In the data rows, 128 means zero.
Here are some points, each followed by its number:
130 128 85 150 110 98 151 205 107 127 124 141 127 79 75 128 147 125 116 163 165 160 128 134 122 153 140 89 106 130 0
123 118 103 148 153 98 163 131 150 118 103 131 91 138 111 121 106 94 169 125 141 124 143 125 133 104 114 111 155 100 1
127 150 164 126 159 159 147 83 152 159 153 166 70 130 154 109 139 85 142 82 131 90 159 150 55 116 115 132 122 94 2
139 125 111 122 149 127 157 153 148 150 119 154 99 151 124 127 125 118 145 116 107 112 113 131 83 112 116 109 160 98 3
102 131 115 103 123 120 151 119 130 133 144 126 170 89 95 148 162 124 115 151 112 109 117 120 119 135 126 173 100 99 4
121 153 114 124 110 157 124 152 127 95 121 135 188 141 108 138 128 172 111 159 166 158 133 115 146 130 154 117 117 137 5
101 78 134 151 91 111 114 110 162 139 122 98 139 149 160 91 159 127 139 159 142 130 130 95 154 115 95 148 174 130 6
93 106 105 161 98 145 93 106 133 142 152 135 134 167 151 119 85 109 122 161 136 154 132 110 139 134 145 160 183 126 7
135 183 131 97 132 124 147 103 124 116 122 107 121 136 136 130 118 121 127 128 104 132 129 130 129 133 109 146 85 135 8
124 139 119 118 165 116 186 152 128 104 140 132 110 101 133 134 118 103 124 100 122 156 107 122 145 108 157 134 117 153 9
110 165 152 139 126 124 129 69 102 169 128 124 97 122 113 129 110 129 137 127 121 142 137 133 136 134 98 153 89 102 10
93 144 99 94 160 106 115 116 130 123 104 164 133 167 152 109 101 116 143 127 80 142 144 149 103 134 125 119 160 105 11
137 132 114 160 165 100 150 129 155 112 110 121 158 123 106 152 146 139 147 144 117 98 132 129 172 88 102 90 168 98 12
150 141 147 93 136 113 115 135 91 95 102 108 125 141 114 140 94 120 126 108 116 111 95 132 129 128 140 144 135 159 13
84 141 133 141 110 135 101 130 136 133 118 132 148 129 136 136 151 126 141 147 71 110 132 97 116 113 143 131 168 120 14
149 116 124 132 124 127 119 120 112 126 138 78 182 125 126 134 147 150 102 130 127 138 143 116 193 139 102 150 92 142 15
140 126 141 100 127 155 93 105 122 155 134 142 79 122 150 80 102 137 126 115 157 148 154 147 79 133 164 134 106 136 16
90 147 154 113 103 125 156 116 155 93 126 157 140 128 120 135 141 128 148 121 92 120 164 131 121 121 113 123 148 138 17
144 135 100 121 130 109 169 98 127 138 147 108 133 100 121 157 144 102 115 96 104 162 166 148 111 112 95 144 73 107 18
137 101 152 137 137 127 172 62 150 118 98 137 139 89 126 153 146 107 145 78 113 143 161 150 142 97 66 142 146 157 19
128 140 147 140 115 119 102 105 135 122 111 179 98 135 146 132 103 146 155 133 97 93 137 122 134 117 103 110 169 93 20
151 81 126 158 135 98 96 112 129 137 160 110 112 147 177 106 101 112 130 114 140 117 168 127 120 142 94 112 127 149 21
110 62 168 155 89 104 116 97 152 140 110 159 114 93 143 121 174 125 159 141 102 102 125 117 131 128 91 127 192 130 22
129 160 123 117 155 108 110 141 117 131 118 128 125 198 169 104 74 122 146 114 124 96 137 119 110 116 100 118 142 105 23
162 156 127 88 125 148 130 126 108 163 118 145 83 117 128 122 116 120 123 97 138 151 113 148 81 147 137 126 68 102 24
152 136 119 157 79 188 166 118 175 150 137 152 151 125 77 172 174 156 112 134 168 177 141 157 128 107 109 99 99 124 25
137 125 122 162 133 139 111 140 111 124 148 102 144 160 147 128 113 144 114 121 131 134 114 130 157 154 124 121 101 157 26
Which three points above are nearest to each new point by angle? Their numbers follow each, nearest first.
109 119 152 80 125 147 152 114 146 159 136 142 117 113 150 123 159 119 122 114 105 132 112 135 89 136 112 163 129 124 2 4 24
126 101 119 127 138 139 144 98 180 131 132 117 104 103 130 135 148 125 131 156 171 124 169 95 139 79 87 152 136 101 6 19 1
129 122 142 112 104 128 166 159 161 146 142 156 126 107 119 137 212 122 139 126 126 135 118 141 75 146 111 100 103 125 25 0 3
112 112 118 128 156 135 110 130 144 157 128 138 165 137 142 108 168 106 113 150 133 142 144 112 137 128 142 128 171 142 6 7 14
106 136 155 132 114 104 100 125 134 103 119 157 165 147 150 136 96 126 131 145 104 105 152 124 147 140 66 136 168 132 20 17 23
72 83 111 130 139 111 93 117 138 119 94 71 99 77 117 92 143 109 131 170 114 147 133 96 161 135 167 171 148 157 6 7 14
177 140 122 114 138 155 162 99 141 136 136 131 121 135 145 168 132 112 114 102 93 111 121 131 114 144 92 128 113 107 18 8 2
136 139 131 109 154 117 136 168 116 133 89 129 93 84 83 96 120 118 135 118 172 144 130 138 107 140 133 119 121 105 0 24 1
130 153 138 131 120 144 146 130 140 138 145 149 113 137 91 141 152 149 130 123 116 144 146 159 99 129 131 95 97 144 25 24 17
113 85 131 85 131 148 143 145 151 147 137 97 150 131 134 114 167 94 126 118 133 163 120 119 132 114 150 171 150 155 6 9 4
150 138 105 109 95 123 111 99 110 123 145 162 170 125 146 154 106 138 95 137 112 178 128 158 144 163 103 142 87 96 18 15 8
109 103 134 157 73 105 82 158 92 156 116 125 118 85 94 107 149 149 137 169 167 149 117 139 123 174 131 124 82 121 0 5 24
141 102 141 90 111 112 117 81 119 110 114 139 123 117 118 141 130 142 151 116 138 117 160 127 125 85 93 146 116 115 19 18 20
125 123 124 156 170 142 124 171 125 134 141 144 119 136 174 99 136 134 138 115 169 86 128 97 119 117 147 87 145 124 23 3 21
125 159 138 197 113 148 141 143 151 121 145 124 107 136 98 151 134 152 138 160 149 115 143 120 146 110 127 76 115 152 25 12 5
89 121 107 135 158 141 123 141 128 156 124 142 74 149 168 96 111 97 150 128 91 110 102 86 110 141 173 141 175 110 3 11 14
97 102 164 123 132 162 86 86 134 155 120 127 84 90 175 103 134 108 132 132 102 123 117 104 125 139 159 180 167 136 22 7 14
114 109 147 164 85 105 82 157 123 140 118 149 112 102 124 116 152 127 132 162 128 130 152 131 118 143 102 104 148 127 22 0 6
111 90 146 106 153 35 102 113 90 136 121 104 113 114 185 91 83 87 156 116 103 118 111 143 132 125 117 168 138 141 21 13 23
163 140 137 84 62 162 144 138 113 111 151 121 176 103 75 165 150 169 93 122 176 150 104 165 114 141 142 149 60 130 25 5 4
181 107 85 121 104 143 134 122 83 88 138 103 206 126 113 188 95 156 85 90 151 147 129 138 144 129 106 137 81 139 15 5 26
112 158 159 87 126 136 129 125 122 124 147 157 146 93 122 115 121 128 119 130 139 133 129 130 135 116 157 160 104 102 4 24 16
72 109 164 125 106 115 113 119 105 148 120 130 80 103 144 100 138 115 150 115 88 138 114 111 104 143 129 166 132 144 22 14 10
116 122 91 142 106 166 144 133 150 153 168 109 149 97 89 159 188 121 92 165 152 149 130 128 146 149 158 147 106 143 25 4 0
133 146 114 129 110 183 109 119 138 135 162 146 152 139 173 154 126 140 97 123 71 156 112 110 129 148 173 132 105 161 26 5 14
